In the data rows, the value 128 means zero.
Here are some rows, each followed by its group. Rows of different groups can look alike.
106 102 176 118 158 171  85  98 123 111  93 111 168 164  98  84 126 131 120 148  82 100 124 129 141 138 121 140 162 120 164 106 jp
181 116  82 169 124 158 128 108 204  46 197  67  52 183  34 142  52 111 153  66  56 104 150 168 105 186  67 222 169 143 172  91 pc
136 159  78 186  92 177 130 141 149 147 126 142 117 120 183 125 128  97 164 139 105 119  90 171 210 128 168 131 146 134 141 133 mt
120  93 110 107 131 130 189  92 164 123 118 152 119 138 140 142 163 118 154  99 119 120 166 142  93 142  78 112 107 131 127 119 gh
100 116 101  70  98  70 127  85 128 136  97 137 100 132 133 140  92 169 121 155 155 127 141 178  97 165 128 146  91 145 157 117 pc
144  73 154  75  91 159  67 177  46 197 139 120  82  88  97 100 103 168 150 165 161 139 119 129  61 171  34 189  80 136  81 153 gr
157  56  85  93  78  46 132 142 115 210 107 135  72  98 197 189 145 163 118 150  46 210 192  90 109 179 153 133  97 111 143 119 tm
113 190 153 210 127 111 137 125 137 113 103 180  98 148 108 129 126 107  66 122 103 120  64 100 141 103 140  82 103 135 150  97 mt
153 148 144 151 145  74 151 100 138 124 104 161 117 124 118 114 152 121 103 122  84 140  79 110 139 137 120 125  83 118 105 125 mt
147 144 145 162 190 153 126 154  98 153 176 136 122 150 123 122 154 108  97 131  95 132 103 186  66  81 112 148 105 108  75 157 gh
120  95 195  84 150 167 126 115 102 104  95  92 165 150  73  94 153 136 110 154  95 100  59 120 160 153  70 120 151  96 139 101 jp
132 131 137 171 109  85 168 111 133 120  69 186 111 127 137 105 144  97  90 118 108 116  67 105 147 150 146 114  95 114 133 117 mt
106 200  84 200  81 204  98 132 136 166 151 150  83 112 150 204  84  92 151 184 114 165  95 130 189 138 135  78 192  97 116 158 jp
167  83  46 155 144 125 138 162  78 200 153 192  85 168  92 110  83  52 200  61 210 179 108  72  99 197 117 183  52 166 125 100 gr
126 122 134 101 142 139  94 130 151 139 156 144 146 107 105 139 119 149 122 119 140 142 127 146 138 135 154 109 114 148 117 152 jp
143 135 146 141 108 104 129 107 150 100 108 136 125 151 179 109 168 119 159  88  77 112 139 148 186 112 171 165 137 179 118 108 mt
121  94 125 139 163  91  87  83 125 101 102 110 165 133 157 108 110 122 174  90  67 117 153 125 154 135 128 161 160 165 154 144 jp
173 172  73 118  97 153 144 159 167 125  46  93 170 184 101  83 159 179 125  87 123  85 197  79 150  69 135  66 126 132 166 168 hl
109  96 111 143 117 137 169  74 140 145 150 131 106 156 174 133 149  89 131 158 123 139 147 132  98 119 101 103 130  88 106  94 gh
145 177 140 130 134 140 121 180 144  98 110 100 124 127 146 102 174 156  75 131 173  69 136  94 152 100 164 121 161  94 121 168 hl
137 154 117  66  83  56 133  52 117 172 145 125 108 126 159 132  87 161  84 161 192 161 159 143  83 161  88 101  61 144 112  78 pc
121 166 157 160 135 106 122 145 148 116 124 168 124 158 132 150 125 118 123  98  98 125 121  91 128  86 153 122 105 149  96  90 mt
102 139 152 131 169 130  84 132 124 124 151  85 135 136 110 114 105 165 144 117 122 119 119 119 143 143 166 130 123 140 115 126 jp
107 118 177 122 106 144  77  82  70 113 142 119 144  93 100 126 133 184 113 105 171 101 106 114 107 142 108 163 127  95 148 139 pc
102 123 162 134 159 182  96 159  82 153 163 155 186  85 164 102 153 150 166 135 135 131  82 204 162 105  91  77 132 106 151 172 lm
135 120 143 149 135  82 113 126 120 115 114 106 148 122 133 129 116 101 154 123 106 132 145 133 178 136 138 130 121 121 108 130 jp
148  79 130 113 145 142 105 140  56 182 134 126 126 105 134 137  70 142 157 112 161 163 140 119 114 139 148 174  90 133  34 134 gr
187 165  92  97 106 150 169 174 175  93  80  96 179 169 128  91 147 174 142 145 127  73 200  69 142  64 137  52 121 126 179 169 hl
 98 103 105 125 151  87  99 117 142  96 144 132 138 135  88 172 141 162 179 109 182 116 171 137  91 116 144 139 112 155 102 150 tm
106 160 145 154  85 108 171  59 108 111  59 131 161 142 135  75 137 128  86 122 114 146  92 105 163 158 105  70 100 151 166  93 pc
 99  52 107 134 117 107 134 112  90 195  66 139 108 111 169 158  64 122 170  84 137 197 154 101  96 130 168 149  99 118 102  95 gr
110 113 131 153 130 134 181  93 118 126 134 105 154 152 164 157 121 112 146 139 132 114 130 134 118 126 128 123 113 123 106 124 gh
 76  91 175 119 137 192 137 109 110  95  81 153 168 151  76  86 156 145 134 121 108 117  73  94 184 151  82 107 150 142 149  66 jp
118 115 170 133 143 151 105 123 102 121 121 113 143 144 115 146  94 120 153 135 124 106 149 154 168 131  87 119 118  88 140 136 tm
 75  67  80 139 125 101 158 128  96 165  98 174  94 110 138 145 158 126 165 125  73 175 146  93 127 170 126  95 135 102 142 108 tm
130  84 128  94 134 121 111 157  88 174 109 157 140 132 135 133  69 131 171 113 152 164 135 113  96 149 109 162  86 112  88 139 gr
140 126 130 138 145 103 121  91 141 121 110  89 103 120 204  92 143 126 210 100  99 163 162 153 153 107 192 170  93 200 123 122 mt
121 164 135 126 161 133 111 137 100  97  84  96 141 116 149  79 157 112  59 166 145  52 137 107 144  83 176 140 123  85 118 151 hl
123 135 114 154 106 141 117 164 127 119 152 123 100 107 109 163 130 123 139 136 110 195 142 139 164 135 134 133 142 147 122 137 jp
129 114 141  59 104  64  88 133 131 117 133  76  87  96  64 126  97 222  98 133 107  99  97 156 107 168 111 195 136 100 135  75 pc
 95 112 124 130 158 120 139 176  84 187 115 163 101 127 156 120 110  94 167 126 131 149 125 127  73  99 153 103  66 154 126 109 gr
174 145  87 117 141 133 171 181 163 103  91 106 159 147 122 115 135 154 150  92 119  86 170  86 149  91 118  89 137 140 168 179 hl
156 146 159 171 125 107  98 139 126 131 151 147 130 180 163 179 138 115 137  93  64 119 157 187  90  73  94 168 176 135  91 176 gh
134 132 150 111 101 134 128  82  94 138 112 105 137 113 126 119 134 135 104 110 127 124 128 104 143 153 110 114  82 111 149 129 pc
123 158 100 165 121 112 187  76 121 119  76 143 114 153 113  88 139 129  85 111  87  96  86  85 168 171 133 121 100 138 159  61 pc
151 189 155 176 129 140 149 141 142  64 195  85  79 111 104 160  85 116 134 162 118  95 104 141 135  91 121 107 117 130 173 109 mt
142 141 139  95  96 116 113 153 152  94 189  59  80  90 106 156  75 140 118 130 116 173 138 195 123 172 141 156 156 171 156  99 lm
165 117 126 100 146 111 159 143 105 107 174 109 135 134 119 139 151  85 143 130 166 104 157 123 112 104 125  86 131 127 126 121 gh
150 103  86  69 157  76 106 119 152 135 146 130 124 114  94 170 132 163 119 115 183  92 175 161 114 122 110 176 102 130 115 150 tm
107 156 156 154 117 102 148 129 121 128 160 172 121 131 134  92 151  95  82 106 159 145 110 124 153 141 222 137  98 103  70  98 mt
116 152 128  99 115 111 174  75 135 133  94 119 131 125 137  94 118 146  61 118 119 118 126  97  94 156 119  93  91 148 145  94 pc
141 123 142 119 156 115 114 131 115 125 137 118 136 123 146 153 111 139 131 123 125 108 150 162 116 124 130 139 107 110 119 135 tm
124 168 112 174  72 179 118 128 165 142 115 144  94  97 190 182 114 124 173 146 102 121 117 166 222 136 173 159 144 149 151 117 mt
145 126 168 143 111 123 123 115 130 106 113 142 129 142 177 127 117 100 222  82 100 130 150 138 146 121 150 155 143 152 103 118 mt
142 115 105 115 165 106  97 102 134 136 106 108 158 126  85 133 127 160 114 136 116 111 140 121 108 119 142 159 139 128 131 125 jp
114 141 136  97  98  78 184  56 126 142 104 143 109 103 136 101 129 166  69 154 125 107 160 103 132 164 112  88  73 128 153  96 pc
152 126 148 179 167 129 174 111  97 143 156 113 150 159 168 132 146  78 103 165 156 139 134 155 134  93 105 144 161  96  87 136 gh
117 140 126 129 116 117 130 103 130 115 102 178 161 163 139 124 135 117 161  86  69 143 114 116 169 102 170 128 144 189 104  99 mt
151 127 113 105 133 135 130 133 153 144 128 135 133 107  97 163 103 125 116 131 124 154 139 151  70 147 150 126 137 135 149 133 jp
159 157 123 119 114 146 131  98 150 120 106 111 147 164 152 128 139 156 125 102 126  93 159 130 129 118 145 110  88 139 140 147 hl
158  94 143 116  86  94 180 104 144 138 130 144 143 109 155  96 144 105 143 134 121 152 135 158 156 129 130 151  85 149 130 112 mt
135 137 127 150  79 153  85  78  59  86 107  95 127  93  91 115 112 109 128  72 163 115  78  93 133 155 109 171 111 107 161 143 pc
139 123 142  78 102 110 109 115 139 149 154 161 133  69 148 116 158 141 121 133 142 130 103 151 100 158 133  82  75 143 103 156 lm
134 101 132 131 126 175 151 160 116 109 134  94 167 120 128 119 155 152 110 155 138 108 121 121  92 122 162  97 163  90 137 150 hl
 90 129 164 160 149 176  95 168  89 152 181 181 222  61 171  98 162 153 119 160 128 120  87 190 139 117 126  88 129 102 147 174 lm
112 131 132 122 113 160 141 163 143 129 135 114 128 113  99 178 143 156 158 166 118 122 112 138 124 119 119 131 154 141 164 132 jp
175 186  82 139  76 197  80 148 184 159 187 197  92  73 132 200 101 148 151 173 130 164 128 180 146 122 134  76 190 187 135 171 lm
 61 113 178 111 118 168 134 125 109 106  90 112 166 142  93  90 164  99 106 164 111 103  89 157 151 121 103 124 200  72 163  90 jp
156  34  83  86  67  34 154 100 112 222  74 121  67  81 200 190 142 176 158 146  34 204 182  92  93 177 152 121  89 145 143 117 tm
137 128  93 147 189 157 190 122 158 184 170 222 153 144 117 117 204 103 127 103 113 126 138 183  67 103  56 153 138  82 100 135 gh
170 178 108 131  70 180  59 165 210 161 147 190  69  34 170 195 129 109 138 159 130 166  97 197 130 154 117  98 171 163 130 210 lm
166 124 129  83 101 118  88 143 189 121 145 164 119  70 112 148 106 129 121 140 141 130 148 174 102 113 132 106  93 176 117 167 lm
161 167 128 166 126  88 177 100  87 121  97 150 105 147 121 121 130 128 102 148  75 124  34  75 145 116 109  83 103 161 120 111 mt
144 109 166 164 153 143 119 156  77 149 158 109 114 154 140 136 149  46 118 171 195 101 124 128  90 111 180 108 149 107  69  82 gh
174 159  72 168 156 145 176  99 172 141 152 143  84 175  82 106  98  66 130  94 102 113  99 103 101 190  92 137  97 157 146 132 pc
 97 121 116 100 142 148 125 117 124 102 116 104 146 118  77 150 123 155 141 104 143 125 138 112 136 123 132 150 125 131 128 145 tm
111 132 148  90 127 154 115 123 112 149 153 151 132  97 154 118 148 150 129 147 142 131  96 170 118 147 139  85  92 150 147 155 lm
137 187 135 183 113 122 131 122 145 128 114 166  99 125 143 130 127 109  90 152 105 121 113 119 165 150 148 104 108 119 123 124 mt
164 162 119 121 125 156 153 197 160  70 132  69 134 115 174  89 159 159  80 189 139  61 168  87 158 107 137 144 135  82 171 222 hl
100 110 118 157 147 136 120 117 110 134 131 167 125 141 111 158 109 134 177 138 119 151 147 123 119 157 107 100 122 120 111 145 tm
119 129 150 168  82 101  83  61  82  73 109 102 169 102  75 117 124 152 114  73 151 100  97  85 119 129  74 165 108 154 184 149 pc
153 114 172  87 187 107 108 137 107 114 144  99 131 137 148 161 166  79 157 110 129 105 163 140 102  97 131 141 184 147  64 129 gh
114 100 117 123 157 159 108  90 116 122  92 117 204 119 109 111 145 148  64 186 167  97 104 131 117 133 150 122 157  93 144 123 jp
135 204  61 195  77 222  99 149 135 183 141 162  61 102 192 210 100 113 187 169 106 190 120 147 190 157 133 111 222 137 112 159 jp
197 171  91 107 107 117 150 204 170  82 105  74 137 163 137  81 163 174 149  90 149  70 186  59 180  79 100  99 156  77 181 189 hl
116 150 154 123 159 135 100 125 135 116 125 121 112 159 153 180 124 164 162  96 109 123 176 124  92  66 156 139 142 197 124  83 mt
 87  95 190 108 127 163 129 146  92 102 112 145 139 141  74 102 164 143 115 128  93 147  76 118 156 166 100 131 156 123 139 110 jp
133 138 124  87 136 165  96 144 122 137 136 153 137  92 105 147 119 143 124 120 157 153 127 156 129 181 145 135 120 163 120 148 jp
163 137 165  61 129 168 116 128 108 143 177 129 171  74 142 108 170 123 142 144 204 108 115 152 121 102 125  59  98 171 114 197 lm
135 136 114 103 143 131 112 136 140 142 140 148 127 101 106 174 123 123 133 128 134 161 130 142 120 137 138 116 131 159 115 147 jp
Group lm spreads out most along one direction. Which 3 other groups' directions of most spread are closest to that one, closest first?
jp pc tm
Which 4 groups are nearest to each row below, nearest first, going by the distance to the group's nearest row?
104 130 129 128 137 147 127 117 131 147  77 142 169 134 125 137 113 103  93 119 121 165 108 144 123 139 142 106 147 134 108 120 >> jp gh tm pc
 78  88 149 159 142 163  73 123 106 116 141  84 129 121 139  46 133 131 138 180 120 114  90 133 182 120 136 121 142  34 152  88 >> jp tm hl pc
109 145 130  74  66  69 145  34 120 168 111 112 103 123 158  96  90 178  72 144 165 146 143 117 130 161  73  69  34 154 137  70 >> pc lm mt hl
 74 112  99 143 150 157 132 122 139 132 123 157 131 129  95 121 133 144 163 138 147 160 122 122 113 141 113 118 127 146  84 153 >> tm jp gh lm
169 108 125  46  64  52 182  66 181 129 178  80  70  95 145 126  46 210  81 135 151 129 190 169  95 168  59 155  76 100 160  46 >> pc lm tm mt
 52 135  96 127 136  92  97 130 127 107  93 133 142 174 130 164 157 100 159 151 165 110 133 128 111 139  88 143 122  87 137 162 >> tm gh jp pc
 93 108  77  98 200 178 139 158 161  52  88  56 177  79 124  59 131 126  52 200  90  80 143 113  56 102 167 129 174  87 186 154 >> hl jp tm pc
113 110 154  73  99 132  94 114 113 160 166 168 151  64 184 103 165 149 125 147 181 133 118 158 115 167 132  64  69 183 136 163 >> lm jp pc mt
162 145 146 151 172 160 124 155 104 151 190 138 136 174 113 130 171 115 114 115  79 115  94 179  81 125 146 158 118 132 138 166 >> gh tm jp lm
115 113 129 156 138 126 146 101 117 155 122 137 145 110 168 142 122  83 104 159 138 151 129 139 148 134 143 149 109 116 100 113 >> gh jp tm mt
 86 125 121 135 131 158 142 116 122 136 133 169 115 135 128 129 127 134 190 126 130 140 117 122 124 154 103 100 124 124  93  92 >> tm gh jp lm
105  69  94 129 120 106 210  81 160 160 149 127 109 189 175 124 174 124 183 125 126  89 171 115 118 126  52  91 116  56 122  87 >> gh tm mt hl
Group mt spreads out most along one direction. Which 3 other groups' directions of most spread are closest to that one, closest first?
pc jp hl
Group gh spreads out most along one direction. Which 3 other groups' directions of most spread are closest to that one, closest first?
hl pc tm
Which 3 groups are nearest to each row below, nearest first, going by the average distance to the group's rows?
150  87 123  85  82  95 146  97 118 181 128 113 135 102 186 134 141 115 189 119 120 152 142 150 153 132 144 151  85 182 124 118 >> tm mt gr
 81 134 204 108 165 174 138 120 114  92  87 124 210 137  94  87 181 127 100 172 110  91  80 115 166 127  83 110 164  52 170 102 >> jp hl gh
103 133 174 182 126 162  74 135  97 130 150  97  99 121 146 105 117 107 113 169  96 135  87 117 169 123 134 127 143  94 140  77 >> jp mt gh
125 128 156 149 141 145 156 114  75 133 125 140 150 139 159 139 117  96 107 145 128 181 139 125 137 111  98 147 134 112  94 137 >> gh jp mt
107 149 141 137 132  84 159 147 158 128 148 204 116 151 103 108 151 120 108  96 120 137 100 135 112  98 183 128 149 165 123  72 >> mt gh jp
126 107 108 109  90  75 142 150 110 132 122 149 118  91 113 141 115  87 126 106 137 176 151 148  99 174 184 152 158 170 145 104 >> tm jp mt
183 173  90 120 123 148 204 173 166 114  78 122 154 149 122  97 142 162 132  75 137  91 179  74 149  88 141 128 135 141 176 155 >> hl mt jp
Group pc spreads out most along one direction. Which 3 other groups' directions of most spread are closest to that one, closest first?
lm tm mt
Which 4 groups are nearest to each row below, nearest first, going by the distance to the centre of the group?
 93 108 192 112 148 173 139 121 130 109  94  94 197 173  72  97 161 130 109 167 104  97  82 120 160 143  97 125 160  85 156  82 >> jp pc gh mt
140 136 110  98 126  97 145 165 108 150 137 154 101 114 123 168  77  85 127 108 162 222 127 118  97 182 174 167 132 192 119  85 >> gr tm mt jp
Which 3 groups are nearest to each row below, nearest first, going by the distance to the group's nearest row?
133 105 102  67  93  72 101  89 136  82 114 129 106 104 135 155 101 171 131 127 170 127 161 154 100 148 127 157  96 139 111 123 >> pc tm lm
130 109 139 120 137 120 109 141 100 158 138 118 147 128  96 157 106 144 136 128 136 102 151 153 127 127 137 150 134 127 125 138 >> tm jp gh
Which 3 other groups have their centres nearest to the centre of group jp, nearest first?
mt tm pc
